In the data rows, the value 128 means zero.
Some points:
137 166 130 114 90 175 140 142 140 143 122 166 141 152 119 87 83 90 125 107 137 166 127 106 160 109 55 145 108 86 122 79
116 108 110 132 196 91 140 158 156 123 111 175 168 111 112 142 131 138 124 95 122 162 119 146 112 95 143 141 130 97 151 90
191 96 95 130 96 166 118 123 105 160 132 191 96 124 129 156 189 73 125 109 126 140 174 168 130 125 187 167 110 123 140 78
121 89 123 112 121 175 102 136 88 189 97 165 154 139 132 137 109 126 102 114 161 116 161 116 148 121 143 186 146 117 109 109
127 180 92 149 113 96 98 110 143 99 126 112 193 147 109 97 176 104 106 155 180 142 86 119 169 134 74 111 99 125 139 140
139 185 120 163 115 97 102 120 142 116 135 128 130 141 90 95 232 111 199 125 183 164 98 115 180 108 87 152 161 97 154 143
150 157 100 114 131 206 137 153 112 98 106 114 102 154 181 101 152 103 84 89 112 206 161 166 78 113 184 126 138 162 197 209
170 151 168 134 90 111 93 123 106 112 137 94 134 168 108 120 155 87 116 108 80 134 149 104 169 125 213 104 144 117 123 126
169 79 197 118 130 129 167 102 124 109 121 116 169 121 101 151 106 85 148 82 115 140 94 109 127 109 136 146 153 98 200 97
173 86 121 149 114 140 179 198 101 155 128 160 142 116 110 202 116 94 114 102 196 194 113 89 150 121 181 143 131 133 131 127
110 88 129 139 175 92 81 109 105 108 94 144 139 83 118 102 76 106 96 116 180 180 190 103 188 182 134 158 139 92 129 84
175 112 88 104 85 104 140 129 112 165 109 112 99 148 98 110 97 91 100 166 154 107 179 133 121 122 148 146 122 113 139 102
126 105 127 114 88 121 125 130 130 105 119 145 96 123 102 111 157 99 107 130 126 105 215 98 164 131 112 97 115 114 116 163
170 142 141 131 141 107 214 82 105 105 112 107 136 169 136 93 150 105 112 79 96 158 140 168 172 118 183 124 100 100 90 150
129 112 122 101 160 86 100 173 166 135 129 98 104 104 113 167 227 165 112 80 98 132 190 134 111 116 130 181 100 161 121 91
147 106 148 114 72 103 163 154 137 141 187 151 98 140 138 86 105 170 87 123 99 100 72 159 147 94 116 163 102 144 178 83
120 94 117 111 153 163 146 79 114 144 194 127 120 81 66 206 104 138 96 142 100 157 105 179 150 106 117 136 104 119 135 111
126 102 107 96 157 171 188 117 204 217 79 101 166 151 116 136 113 88 104 152 112 151 87 129 73 107 105 141 119 83 94 109
150 103 129 120 184 116 171 117 157 170 111 93 157 151 115 104 142 137 111 121 169 91 170 118 97 125 58 92 144 97 101 147
165 96 97 123 74 101 192 90 115 143 132 143 135 127 103 102 170 155 111 111 146 104 133 175 124 125 62 92 128 101 122 167
140 124 110 127 123 139 187 187 103 96 128 122 91 131 105 101 147 121 129 121 74 107 162 80 165 112 91 103 112 82 174 195
165 113 181 144 152 97 115 100 114 117 114 106 105 138 127 102 174 142 96 118 98 128 108 84 160 124 80 156 108 92 104 151
153 159 118 135 167 146 157 127 139 142 126 119 198 73 107 106 136 150 118 163 152 194 182 129 106 120 157 127 94 121 85 159
114 107 114 126 192 104 165 137 77 133 121 103 184 139 107 84 121 155 118 139 88 157 139 100 126 113 131 82 109 102 95 85
156 108 130 129 176 103 128 118 103 124 108 127 101 85 107 101 146 91 102 160 80 88 139 128 152 99 144 124 109 99 135 122
122 88 147 115 74 113 166 114 106 99 122 111 107 106 124 107 179 97 103 121 136 132 195 153 126 124 85 155 104 82 104 133
131 113 114 103 131 115 136 235 101 138 123 112 179 200 117 93 169 145 116 173 104 117 148 104 157 136 116 111 107 114 134 93
160 162 122 133 139 119 166 87 103 150 129 100 131 148 114 92 163 88 131 179 106 170 200 123 192 119 89 164 124 111 146 87
101 171 186 119 92 147 152 111 133 223 112 139 185 111 112 129 122 116 81 107 197 136 166 108 105 157 73 166 128 102 146 167
179 225 124 105 142 106 122 120 118 129 121 85 148 92 113 121 115 95 117 107 153 136 143 113 173 121 168 102 92 114 148 108
95 95 126 113 166 100 194 114 105 83 126 131 134 132 112 97 148 76 143 116 137 113 163 104 71 130 58 92 102 119 169 133
100 100 147 104 95 187 96 108 126 105 133 109 95 184 89 89 102 141 184 171 212 108 89 100 85 112 219 88 83 135 166 102
153 163 93 101 175 103 211 187 123 101 93 153 161 84 105 125 125 148 155 169 157 140 99 137 78 122 148 91 110 133 84 140
168 83 120 134 199 96 122 124 119 110 111 138 124 129 104 101 128 147 94 190 149 117 178 124 100 123 231 93 104 117 83 167
65 87 164 108 177 120 155 101 140 112 112 135 113 132 91 100 223 104 96 192 147 121 78 131 189 127 224 191 106 107 183 200
181 167 208 149 93 124 139 130 159 98 175 116 98 124 148 150 94 185 104 175 114 109 144 170 114 156 146 134 88 106 59 171
161 185 98 108 136 145 148 132 178 172 166 190 91 185 120 193 110 164 104 92 93 187 104 122 132 192 80 73 130 117 92 113
154 153 111 148 126 230 157 133 116 175 200 123 153 117 106 105 120 135 140 96 151 125 111 113 101 130 94 167 118 157 132 90
121 108 120 100 110 159 77 164 142 99 187 120 155 151 97 145 107 132 113 92 148 153 113 112 75 96 55 211 190 95 106 137
176 115 97 150 147 130 100 191 123 103 95 104 104 161 113 104 125 178 122 96 131 154 113 131 163 119 146 136 123 173 123 113
119 107 152 170 84 124 147 118 177 90 114 115 120 70 75 107 155 160 124 147 110 116 196 182 143 111 87 185 153 168 125 133
119 121 101 127 85 158 141 145 102 130 139 91 112 150 152 162 117 147 148 129 128 164 108 119 189 111 87 187 96 150 88 98
118 142 107 116 116 160 139 180 101 115 124 103 207 112 111 173 99 118 69 86 177 122 105 129 126 107 100 91 136 150 105 152
151 93 101 171 81 108 124 108 100 109 138 118 156 163 74 133 119 102 104 164 101 120 122 100 141 124 157 94 171 179 90 126
139 136 108 96 114 84 103 122 112 120 121 127 94 159 97 148 89 96 109 140 168 92 118 174 118 173 116 176 198 130 155 138
129 127 64 130 90 116 92 118 105 99 117 106 89 111 94 137 132 112 152 101 100 93 115 169 162 97 82 122 111 88 149 169
150 119 154 154 124 97 108 126 104 130 103 135 146 125 191 108 132 97 115 132 68 103 122 93 94 106 33 120 164 198 146 155
105 123 150 162 110 145 150 212 120 201 102 123 101 124 107 101 148 86 114 172 130 77 83 110 138 98 48 86 122 169 99 140
130 103 109 116 100 120 90 131 108 134 107 115 94 87 194 142 165 109 105 152 138 82 91 98 169 84 59 82 113 148 121 129
118 164 190 89 93 109 123 139 101 131 160 126 108 71 136 167 129 111 197 171 127 110 120 148 139 156 39 131 123 147 163 140
127 154 126 135 100 103 110 99 116 175 125 133 103 110 162 177 100 95 123 182 121 150 123 87 124 131 118 92 153 125 190 155
118 143 192 148 97 168 105 118 119 197 134 125 77 136 97 109 132 127 167 97 162 187 129 103 113 135 149 75 205 200 129 166
139 76 152 88 105 177 99 101 108 159 121 127 183 140 188 124 99 134 167 133 150 172 103 114 102 154 107 99 169 154 140 208
178 75 135 124 96 109 112 117 141 90 96 128 127 131 163 125 164 129 174 140 145 108 111 136 89 163 39 123 59 157 182 133
67 100 139 200 103 98 145 136 178 157 126 127 89 143 143 100 80 141 202 133 99 178 112 208 102 114 84 170 100 157 160 160
127 100 117 170 121 157 118 173 184 173 154 99 91 117 215 141 108 129 115 123 176 128 112 89 163 110 175 108 98 119 169 94
186 111 110 164 185 118 87 96 148 179 121 159 143 80 130 125 96 110 130 129 174 100 101 142 172 132 61 156 140 97 152 100
78 91 91 164 79 109 103 122 125 150 112 125 160 85 136 149 116 115 173 187 115 100 98 104 94 152 81 169 152 113 152 122
80 163 98 116 96 113 85 123 113 133 105 138 119 118 82 95 112 97 140 98 145 122 95 98 92 227 138 83 128 161 143 106
105 182 156 130 97 104 104 105 118 116 113 122 93 123 184 103 152 88 196 129 165 105 129 109 114 114 170 113 173 152 80 123
87 145 127 160 82 93 94 94 114 108 88 109 100 133 131 96 115 108 128 81 95 181 86 130 84 165 210 123 159 146 115 147
112 106 142 115 116 128 117 176 109 108 98 154 151 163 146 148 113 103 176 94 160 139 116 95 147 161 126 196 86 182 100 117
94 133 156 87 115 88 99 112 118 195 218 119 122 123 137 125 105 96 151 114 116 122 119 170 106 193 98 136 155 192 112 187
91 150 167 105 162 106 111 159 109 117 156 115 107 81 181 147 101 89 195 86 167 159 103 141 114 109 193 96 165 169 98 169
117 93 188 160 134 98 97 139 135 171 177 101 111 187 164 183 106 92 187 108 98 120 119 174 73 165 144 176 97 96 106 149
110 94 97 150 148 189 86 138 97 62 142 110 89 98 192 132 120 105 130 115 100 167 108 226 98 138 78 157 190 131 129 81
101 94 112 139 147 98 79 102 116 140 133 108 97 122 109 153 106 159 119 97 90 157 110 134 134 156 129 153 131 191 158 101
90 103 101 222 208 166 97 117 145 146 218 124 201 95 172 151 114 153 116 91 164 98 127 126 98 133 139 104 110 164 162 99
82 92 107 172 142 126 77 146 127 174 105 113 168 137 162 139 162 151 135 103 120 165 99 115 84 112 124 92 167 127 141 85
88 110 86 73 98 114 98 117 123 134 110 126 121 138 150 91 181 121 194 138 135 107 164 168 155 148 194 119 157 169 107 137
79 167 163 114 103 135 98 116 122 100 118 111 112 141 173 95 88 115 117 171 102 107 189 147 179 142 141 103 141 150 137 133
146 142 191 95 202 179 84 111 105 108 109 108 102 130 120 91 148 160 195 111 90 99 136 129 168 125 102 97 102 127 132 161
131 182 181 142 151 142 125 106 111 119 119 143 97 133 113 124 110 191 95 90 166 87 101 95 119 103 121 188 133 104 161 132
124 109 120 94 152 138 138 77 132 189 142 130 80 121 137 232 102 218 138 125 101 143 104 145 165 94 116 147 102 114 153 102
141 90 103 126 117 77 203 175 186 132 175 161 85 75 175 138 104 165 118 124 93 219 116 126 162 113 122 103 117 139 161 105
88 109 108 197 143 158 145 178 128 153 118 122 110 93 115 135 101 173 105 127 98 102 101 146 203 197 207 120 145 97 151 99
157 94 91 125 170 142 95 106 118 131 208 115 96 145 141 65 145 167 111 145 113 95 136 89 96 179 135 90 215 151 125 92
98 159 153 117 83 91 101 112 116 110 170 117 137 101 189 101 115 134 141 155 111 113 96 162 102 191 255 89 146 105 164 161
152 140 138 100 159 184 116 108 205 106 198 144 111 137 184 153 118 113 103 159 143 110 112 94 96 154 145 122 142 162 121 85
193 97 116 116 146 146 125 94 193 90 140 146 142 142 96 127 95 146 149 151 92 88 85 94 122 139 177 194 116 144 110 128
125 140 106 121 146 122 102 105 116 88 154 113 100 98 190 135 93 111 84 136 144 112 105 110 138 184 160 161 113 88 119 123
95 147 94 120 139 117 207 104 155 96 168 131 117 73 192 179 107 130 196 119 99 105 114 86 105 143 218 152 165 135 99 123
98 153 103 138 114 102 184 171 121 171 185 115 122 146 160 120 84 145 108 111 91 90 101 162 103 130 129 112 105 124 86 184
111 103 90 159 116 104 75 100 112 110 119 161 119 171 159 111 115 117 107 123 115 114 103 157 162 87 114 117 82 164 136 203
102 107 116 167 103 126 148 121 113 128 72 113 117 196 171 181 107 148 169 109 126 93 118 195 167 214 100 143 172 130 131 107
91 130 100 153 139 164 146 147 96 97 100 126 84 163 138 190 107 102 130 170 198 128 103 126 98 109 103 91 112 128 82 141
134 173 118 110 184 140 138 149 100 83 122 106 143 171 107 206 88 104 127 110 144 135 124 109 103 98 94 97 123 161 153 145
121 110 151 101 176 111 155 125 193 132 89 139 124 130 91 136 105 65 110 113 98 134 97 212 184 105 120 111 127 143 104 93
157 103 108 122 144 184 138 162 144 168 87 114 185 103 128 160 106 129 110 93 85 106 101 110 144 130 72 146 108 93 165 102
106 109 105 130 89 107 133 113 129 147 106 132 185 92 115 83 116 169 114 155 120 116 157 110 147 145 79 81 109 105 88 90
There is one direction along which these points spread out most. Take the direction at right angles to it along which they spread out most. Go by this last direction. Where along it does each point below lie, from 0 to 99? 50 is the average, and the first point above lies past it. One standard deviation of the points above along it is 16.
121 172 108 133 100 96 98 110 158 102 119 153 114 129 124 109 139 156 125 159 155 119 161 95 158 101 55 105 143 97 81 204 --> 40
162 132 129 140 176 120 103 131 116 124 108 224 95 130 120 110 210 154 130 89 120 102 192 153 112 131 159 99 117 88 128 172 --> 23
159 104 138 115 123 190 112 120 111 99 119 168 166 80 109 91 101 139 132 91 141 83 153 135 142 113 219 150 108 117 123 164 --> 29
120 131 191 138 98 125 103 108 162 97 151 249 198 188 118 167 115 160 135 117 103 150 117 150 177 84 183 136 133 98 100 78 --> 47
122 216 106 125 150 202 141 127 150 99 110 208 170 117 112 124 108 125 127 122 82 189 106 104 127 138 128 178 139 123 99 103 --> 55
172 120 104 123 126 106 83 105 155 144 98 110 162 92 104 178 101 104 115 100 84 160 110 116 83 106 133 158 137 141 139 100 --> 61
80 165 99 140 95 129 78 123 116 135 106 119 176 116 98 196 152 93 160 143 97 97 165 107 80 87 179 105 114 112 80 176 --> 40
146 136 170 111 104 206 136 90 213 93 97 111 149 119 101 115 119 139 157 118 132 107 151 104 92 97 159 84 139 124 88 156 --> 39
177 157 143 119 149 104 102 104 109 115 115 133 146 173 102 110 141 159 156 193 162 112 134 116 88 103 141 119 105 107 123 84 --> 33
123 193 141 101 151 91 190 102 99 117 106 107 91 81 104 91 102 207 125 124 177 87 96 124 80 95 209 205 105 137 102 110 --> 32
163 105 135 116 122 88 128 218 196 82 138 95 160 104 103 130 97 151 130 116 119 131 125 164 107 126 170 85 134 87 130 95 --> 42
61 92 104 113 141 121 183 94 146 98 126 110 93 162 103 111 135 211 115 113 146 119 224 102 132 112 136 116 104 128 150 78 --> 33
51 176 125 122 142 119 165 105 146 88 168 135 110 162 157 129 162 98 114 113 151 109 107 103 138 83 139 132 159 163 103 79 --> 49
93 157 130 108 137 153 154 161 99 90 152 135 95 130 124 181 195 191 84 189 123 108 85 98 112 176 120 108 174 138 111 126 --> 52
135 218 132 118 158 121 119 121 117 123 87 134 162 158 184 115 177 183 120 193 101 103 184 110 87 110 152 114 187 133 181 142 --> 33
75 199 230 121 92 112 88 116 112 110 108 124 96 167 122 106 147 145 117 135 86 111 170 194 73 124 101 84 77 122 125 101 --> 42
